Here are some points, each followed by its number:
[  -6  -77   21  -30    7   39    1   16   59  -36 -100   13  -41  -19  -16   48] 0
[-8 -1 -3  5  4 -6 11  5 -5  5  6  7 -3 11 -4  7] 1
[  0  23  29  -2  -6  -4  -4   3 -10   5  -8   4  22   7  12   4] 2
[  0  10 -12   0  21 -11   2 -11   1  -8 -12   6   3   2  -6   2] 3
[  1 -27   9  -1 -23   8  19  11  -6   9 -13   3 -20   3  -5   2] 4
[ -9  20 -11  18 -12 -24  15  17   1  14  20 -14  16  14  11 -31] 5
[ 11  16  14 -34  -7  34 -22  17  27  26  16  10  12  -6  34 -46] 6
[  2 -32  21  15 -28   0  19   5 -27  -1   7  -8 -22   8  -9  15] 7
[-30  65  20  10  38  31 -51   1  45   6  35   7  71 -19  38  -8] 8
[ -1   9  -8 -10 -24   5  -1   9  -6  21  13  -5  -4  -9  15 -25] 9
[  2 -15  15 -37   8  -5  14 -28  57   5 -42  18 -26   5 -16 -19] 10
[ -4  26  19 -12 -26  -2  -1  21  -6  42   4 -29  11 -26  -5 -14] 11
[  7 -13  -6  17  -8  -1   1   9 -22  -8   6  -2 -13   9  -4  18] 12
[-28  46  14  -7  28  35 -45 -28  74  15  37   1  65 -53  74 -79] 13
[  8  -4 -18  14  17 -19   4  10 -43  -5  19  -1  -9  12 -31  17] 14
[ -2  20  22   3  -3  32 -10  10 -10  27  52  25   4   1  14  19] 15
[ 22 -11  -7  21 -37   8   2  19 -45   7  22 -15 -20  11   8   7] 16
[ 15  -4  -2  -9  -8  13 -11   8   3   3   4  -5  -3   3  -2  -7] 17
[ -6   9 -10  -2  -6   0   3  -7   4  10  13  -2   3  -5  15 -19] 18
[-21 -13  23 -11  -6  15   3   1  28 -11 -12  18   8   6  22  12] 19
[ 16  34  32 -22  29 -48  18 -26  51  28 -10  -7  -5   6 -61 -12] 20
[ -1   4   6  -1   2  -2  16  12 -11   4 -12 -16 -15   1 -15   9] 21
[  6  41  64 -28 -16  -8  18 -56  41  32 -21  11 -24 -39 -40  12] 22
[-43  47  33  28 -23 -24   6  -7   3  20  54 -26  46 -27  18 -12] 23
[-14 -24 -15 -52  11  25  14  11  35   4 -41  41  -5  20  41 -30] 24
[ 10 -24 -14   5  -1   2  -3  11 -10 -10  16  -3  -5  17   6  -8] 25
[ 10  28 -22   2   4   1 -23  39 -62  18  21  -4  16 -10  -4  13] 26
[ 11 -48  -6 -34  27  26 -14   9   9 -21 -48  -7  -9  -9  -6   6] 27
[  5 -27  -2 -64  21   7 -23 -30  83 -21 -99  25  -2 -21  12 -17] 28
[  4  53  -7   7  -1 -30   8 -20  -9  25  14   3   5  -8 -19   2] 29
[  0 -14   2 -35  12   1 -13 -18  42 -17 -50  17   3  -4  -1  -1] 30
[-11   2  -3  11   7  -6   5  16 -10 -12 -10  -9   6   0 -10  27] 31
[ 24  -8   1 -10  -2   8  -3   1   0   1   8  25 -22  23 -28  29] 32
[ 11  -6 -21 -11   8  -3   6   7  -4   8  -4   5 -15   7 -13  -6] 33
[ 42 -21   4  15  -7  -3  14   8 -17 -15 -48 -16 -32   7 -37  38] 34
[  4  16 -24  31 -28   1 -19 -19 -17  -1  36  -7   4 -15  31  12] 35
[  8   5  -2  -1  -8  11 -13 -13  -5  -5 -10  -2  10 -14  20  -3] 36
[ -1   0 -25  -4   4  21 -14  28 -33   3  40  13   9   8  29  -9] 37
[ 31 -47 -46  -3 -24  15  -1  16  17 -16 -34 -27  -9  22  69 -84] 38
[-10  20  15  -8 -13 -10   6  21  -7  23  28  -1   3   4 -20  -1] 39
[  0   6  -4   4  11 -11  -3   7   7  -4 -22 -13  11 -15  -2   5] 40
[ 21   7   9 -24  20 -18   6 -32  30   1 -46   2 -25 -10 -49  19] 41
[-18 -18  20  -1   4   8   8 -40  65   6 -15  32 -10   1   9  -1] 42
[  1   3 -24   6   3  -5   2  11  -7   3   1   0  -2  12   3   0] 43
[  0  27   1  33  -4 -17   2  -4 -35   8  33  -4   2   7 -12  25] 44
[  1  17  -8  14  -3 -15   7  -6 -16   8  14 -11   6  -4  -3  -6] 45
[ 25   3  15   5 -32   3  -2  -3 -20   9   2 -26  -6 -11   6 -18] 46
[ -7 -24  18   1 -18  16  -9 -25  13 -31 -10   9   3   0  30  -5] 47
[  7 -15  15  -5  -3  14  -6   7 -24 -15  -6  -6  -2  -9  -6  13] 48
[-22  26 -23  24  12 -24  12  24  -3   3   5 -17  32  15   0  -9] 49
[ 20  15  16   5 -20  -9   2  -8  -5  10  -4 -23 -10 -11  -9   5] 50
[ -7   2  -6   1 -20   4   3   9  -2  10   4 -17   6  -3  34 -40] 51
[-12  24   2  -4   6 -15  10  -6   9  12   6   1  11   1  -2 -13] 52
[ 11   9  15  31   1   1  -6 -13 -15   3  15  -2  -1 -10 -13  18] 53
[  1  13  -8  -3 -20   2  -1 -10   5   8  -3 -19  18 -18  24 -43] 54
[-15  -6  25 -15   3   4 -11 -67  40 -20   5  44 -12   6  17   7] 55
[  27 -112 -127    6  -31   38  -32   25   33  -57  -84  -36  -21   28   97 -127] 56
[  5 -47  11 -26  -1  37   2  24 -24   9   5  45 -57   3 -62  61] 57
[ 14 -44  15 -76  -6  66 -26  30  21 -11 -52  20 -27 -14  -3  24] 58
[ -3 -29  31 -14   1  13   5 -39  40 -20 -39 -15  -1 -31  25 -14] 59
[ 25   1 -16   3  -4   2 -25  -4  -4   2  -9  -3  -7  -4 -19  27] 60
[  9  20  11 -11 -28  -2   4  22 -13  31  37  -3 -11  11 -29  23] 61
[ -1 -13 -18   1  24 -13   5   4  -1 -11   9   4  -5  16 -15   1] 62
[-14 -64  39   8 -17  30   9  13   2 -28 -17  -1 -16   1  20  14] 63
[ 23  -8   4  10  -3  14 -16  17 -35   1  27   7  -3  13  -3  16] 64
[ 14 -20 -27 -33 -10  45 -19   6  39  -9 -54  28  15  -8  70 -53] 65
[ -8  15  -3  -9 -39   7   0   0   6  23 -22 -23  17 -24  33 -43] 66
Which five points above are nearest to each new point by angle? Their numbers follow each, nearest first.
[ 14  20   4 -16  17 -25   3 -34  30   8 -40   8 -22 -11 -60  23] -> 41 20 22 10 3
[  5   7 -13  21 -25   8  -7  -2 -23   1  24  -6   7  -9  21   6] -> 35 16 37 44 45
[  6   5   1 -17 -14   3   0  12  16   9 -24 -21  -3  -1   9 -32] -> 66 54 38 51 65
[ 12 -13 -12  31   7  -5   1 -16 -27 -16   2  11 -13  11  -6  29] -> 12 14 53 44 34
[  4   2  20 -19  -6  13   4  -1   9   7 -18  -6 -14 -21 -16  12] -> 22 41 58 0 10
[  8 -10 -28  -8  14  20 -19  19  -6   0  13   6   9  -1  22 -27] -> 37 56 38 65 6
[-19  19 -35  55   2 -33   5  -6 -45 -12  57   8  30  28   1  25] -> 44 45 14 49 35
[-17  20  13   8  31  19  -6   3   8  15  53  30   3   2   7  -1] -> 15 8 37 13 23
[  3  40   9  -9  -4 -18   1 -19   4  19   7  -1   5  -5 -16   1] -> 29 52 20 22 39
[ -7  15 -11   9   1 -18   7  14  -5   4   7  -6  14  12   1  -5] -> 49 5 45 43 52
[  0  -5  -5  16  -1  13  -3  10 -19 -14 -11 -31   2 -25  11   1] -> 48 36 40 46 31
[-11  37  39 -11 -31  -5  12  30  -1  34  -8 -31  10 -24 -14  10] -> 11 39 50 61 2
[-19 -18   2   2   4  -5  23  34  -5   0   0  -8  -6  19   3  -5] -> 1 4 21 25 7
[ 21   6 -79 -34  26  34 -50  18  11  -4 -21  -1  36 -14  74 -65] -> 65 56 38 6 54
[  6 -17  34 -20  27  15  -7 -42  34 -16 -45   9 -36 -31 -42  36] -> 41 0 30 10 22
[ -7  11  -3  -1 -13  -2   3 -14   4  15  19 -10   6  -6  25 -40] -> 18 54 51 9 66
[  6 -12  -9 -10   5 -16  16   6  25  -4 -19   4 -20  11 -19 -14] -> 10 33 41 20 28
[  6 -24   3 -16   6  14 -12  10   0 -19 -31   1  -4  -1  -1  10] -> 27 0 58 30 48
[-22 -19 -13  17  14 -10  13  24 -16 -17   4 -12   5   7 -10  14] -> 31 14 62 1 12
[-14  17  14   0 -16 -11  -1   7  -4  22  28   2   6   2 -24   3] -> 39 61 23 29 44
[-46 -39  34  31 -48  -1  38  38 -16  10  68   4  -7  28  11   8] -> 7 1 16 39 4
[  2  -2   6 -19 -22   9   5  20 -16  30  37  13 -24   0 -33  16] -> 61 39 57 32 15
[  1   4 -23   1  33 -16   9 -13  -1  -8 -12  13   5  12   1   2] -> 3 62 43 33 1
[ -2  -1 -33  24  -6   3   3  23 -26   3  38  -5   3  11  20 -13] -> 37 43 25 16 5
[ -7   7   3  11 -11 -27  32 -10  -1  22  52  -2  -8  28  -3 -40] -> 5 45 18 52 39
[ 14 -31  -1 -19  -1  21  -7  14  -5  -5  -4  19 -30   0 -31  37] -> 57 32 58 0 34
[ 36  -2 -46   5  26 -15  -5   2 -63  -8  42  16 -10  25  -7   6] -> 14 64 43 25 26
[-21  13  16 -32  12  -4  16   1   4  14 -10  -3 -14 -20 -20   9] -> 22 41 20 21 10
[  6  -7   4  23  17   3   4 -43 -28 -15  15  14  -7   3   6  21] -> 53 44 12 55 14
[ 23 -15   2 -29  -2  24 -20 -11   5   0 -26  15 -24 -17 -17  17] -> 58 27 0 57 41
[ -5  15  21  -6  -6   2  -9  -1  18  -1 -11  -7   7 -10  -5  23] -> 22 2 19 40 41
[ 39 -22  -6 -23  -7  25 -13   5 -12   5  -2  -6 -29   7  -6 -21] -> 17 33 58 25 38
[ 22  -9  27   5 -23  25 -26  -2 -15 -11  -7 -13   0 -18  -4  27] -> 48 60 46 53 50
[-21  29   0  -7   9 -26  10 -13  16  13   9  10  14   2   1  -7] -> 52 29 23 20 49
[ 22   8 -19  31  16 -26  11 -23 -34  -9  14  -1 -13   7 -23  11] -> 14 44 45 53 12
[ 11  -1 -21  -1   1  19 -25   8  -2  -9  25   5   5  20  18 -15] -> 37 25 17 6 64
[ 12  -2 -61 -32  16  33 -42  20   8   2 -15   4  37  -7  65 -51] -> 65 56 38 6 13
[-13   8  -5  16   1 -16   8  -5 -19   3  17  -1   2   3  -3   9] -> 44 45 1 14 29
[ 58 -28  20  28   3  50 -42  26 -54   3  40  23 -15  23 -18  42] -> 64 12 32 16 57
[ -4  32   2  39  -8 -36  19  -4 -38  24  31 -13   5  -4 -36  28] -> 44 45 29 53 14
[ 15  -9  -9  23   3  -1   0 -16 -28 -12  16   8 -14   8  -5  27] -> 12 14 53 64 44
[-24  -7  -4  17  -5 -12  15  29 -13  -9   3 -16   2   0  -6  14] -> 31 49 12 1 21
[  9   3  -6 -17  23 -14  17  -6   9   1 -18   8 -27   4 -27   8] -> 41 33 20 10 3
[  9  15 -24  15   0 -15   7   4 -20   1   1 -15   4   0  -3  -1] -> 45 43 49 14 44
[ -1  10  -7   9   4 -15   2   1   0  -1 -11  -9   6  -4  -8   0] -> 40 49 3 45 29
[-24 -16  16   6   1   1   2 -20  46  -7  -4  18   6  -2  13   7] -> 42 19 55 47 59
[  2  20 -23 -13  34 -13  -3 -20  -1   0 -18   6  12  -7 -15  18] -> 3 41 40 29 20
[  5 -24  -3 -79  -3  71 -19  -5  56  40  17  46 -17 -14  35 -59] -> 6 24 65 58 17
[ -6  20  16   1 -11 -20  20  -9  15  11   7  -9  -1  15  -6 -20] -> 52 20 5 29 23
[ 27  14 -43  19  -7 -17   4  30 -15   5  -3 -23  -2  19  -1 -27] -> 43 5 49 45 33
[  0  -7  16 -19   1  -2   9 -20  31   3 -20  13 -16  -1 -15  -6] -> 10 42 41 30 28
[  9  18 -13 -35 -11   2  -7  15  34  17 -54 -23   8 -30  13 -42] -> 66 54 65 28 6
[ 39   6 -43   1   9 -54 -16 -53  58   8  29 -18   2  18 -47 -42] -> 20 29 62 52 41
[  1  34  52 -23 -15  -4   3 -40  25  24 -17   1 -21 -33 -40  27] -> 22 41 20 50 10
[ -6 -41  26   4 -35  -3 -23 -46  37 -40 -20 -13  65   1 105 -66] -> 47 54 65 59 36
[  6  51  -8  48  66 -80  -1 -57 -26 -27 -11  30  34  22 -61  53] -> 3 29 44 14 53
[  5 -14 -14   0  12  -9   5  -8   1  -7   9   4  -8  15 -10  -6] -> 62 33 25 14 1
[  9  19  21 -23  21 -32   5 -27  36  10 -10  -3  -2   7 -43  -8] -> 20 41 22 10 52
[ 23 -10  20 -16 -20  23 -16  17   3  15  20  -5 -15   4 -12  -9] -> 17 61 6 46 64
[ 15   4 -44   2   3 -12  -9  -4 -20   2  27   8  -1  18   2  -5] -> 43 37 25 14 62
[  5  -2 -12  27  26 -24  -1  21 -75  -9  40  -2 -19  14 -58  38] -> 14 44 12 64 26
[ 16  10  -9  -3 -18  21 -25 -14 -11  -1  -5 -12  21 -25  35  -7] -> 36 54 66 35 13
[-22  52  -4  39  -8 -26  -7   4  -4  16  31  -7  50  -9   7  12] -> 23 49 45 44 29
[ -8  10 -45   9  13 -11  -2  13 -14  -1 -12   0   2  13   2  10] -> 43 49 3 62 14
[  5  23   5   9  -8  18 -13  10 -15  22  51  23   7  13   7  14] -> 15 64 37 61 44
[  6 -44 -14  62  24   2  -3 -26 -49 -60   3  -4 -24   5 -14  67] -> 12 14 31 53 34
[ 49 -24  -3 -38  -6  28 -14  -2   1   0 -12  -8 -41   3 -10 -30] -> 17 58 27 33 38
[-11  18  -5  66 -10 -32   7 -13 -47  -2  69 -11  15   3 -20  28] -> 44 45 53 14 35
[-11  -7  10  -9   5   1   2 -32  17  -3   5  23  -5  -3   5  -7] -> 55 42 10 47 59
[  8 -12  -9  10 -12  18 -13  24 -37  -6  20  11   2   6   0  29] -> 64 12 16 26 37
